In the data rows, zero lies at 7.5, halfway between 7 and 8.
Here are some numbered points:
(7 6 7 9 9 8 6 6 7 8 9 9 9 8 7 6 11 9 5 6 8 5 6) 0
(5 7 6 10 8 7 10 7 9 6 8 8 6 6 5 4 10 11 6 3 7 3 4) 1
(10 7 8 5 5 6 6 8 10 9 2 3 8 8 12 10 3 6 10 7 6 11 12) 2
(6 6 7 9 9 8 8 7 7 8 10 9 9 8 6 5 11 9 6 6 8 6 4) 3
(8 8 9 8 8 9 6 6 9 7 7 6 8 9 8 9 6 6 8 8 8 10 7) 4
(10 7 10 13 3 1 8 7 4 5 6 12 10 1 4 9 3 12 9 15 9 11 7) 5
(7 7 8 2 11 11 8 7 9 8 7 6 9 8 10 6 6 3 8 3 7 7 8) 6
(8 10 7 9 7 8 8 7 6 7 10 10 9 9 8 8 9 10 6 11 7 10 7) 7
(6 5 6 8 10 7 7 7 8 9 9 9 10 8 6 5 11 10 5 6 7 5 4) 8
(6 5 3 5 8 6 6 13 7 9 8 8 8 12 9 6 10 7 4 8 9 7 12) 9
(9 10 12 9 5 9 7 5 7 7 6 6 7 5 7 11 3 4 12 10 8 11 7) 10
(5 5 5 8 10 8 7 7 7 7 10 10 9 9 7 4 12 10 3 6 9 5 5) 11
(9 12 14 10 2 7 8 9 5 5 5 5 8 0 4 7 7 9 9 10 9 12 2) 12
Which five points above are nearest to each new point? Their numbers follow each, nearest first.
(8 12 12 9 5 9 7 5 8 5 5 6 6 4 6 12 2 5 11 11 9 13 7) 10 4 12 2 7
(8 4 5 6 8 6 7 12 7 8 8 8 8 11 8 6 9 6 6 9 8 5 11) 9 0 8 3 11
(7 4 4 7 8 6 7 12 7 9 8 9 9 12 7 6 10 6 5 8 8 6 11) 9 0 11 8 3
(8 7 11 9 5 6 10 6 8 5 6 8 3 4 5 9 6 10 10 6 8 5 5) 1 4 10 3 0
(6 5 4 5 7 6 5 12 7 9 9 9 8 13 7 6 10 7 4 9 8 7 11) 9 0 11 8 7
(6 7 6 4 12 10 10 10 6 5 11 6 11 13 10 5 9 6 4 15 6 7 12) 9 7 4 11 0
(7 6 7 2 12 10 8 7 8 8 7 6 9 9 10 5 7 3 9 3 7 6 7) 6 4 0 3 8
(11 10 11 10 3 4 7 6 8 8 5 6 1 3 9 13 3 5 13 8 8 8 11) 10 2 4 12 5
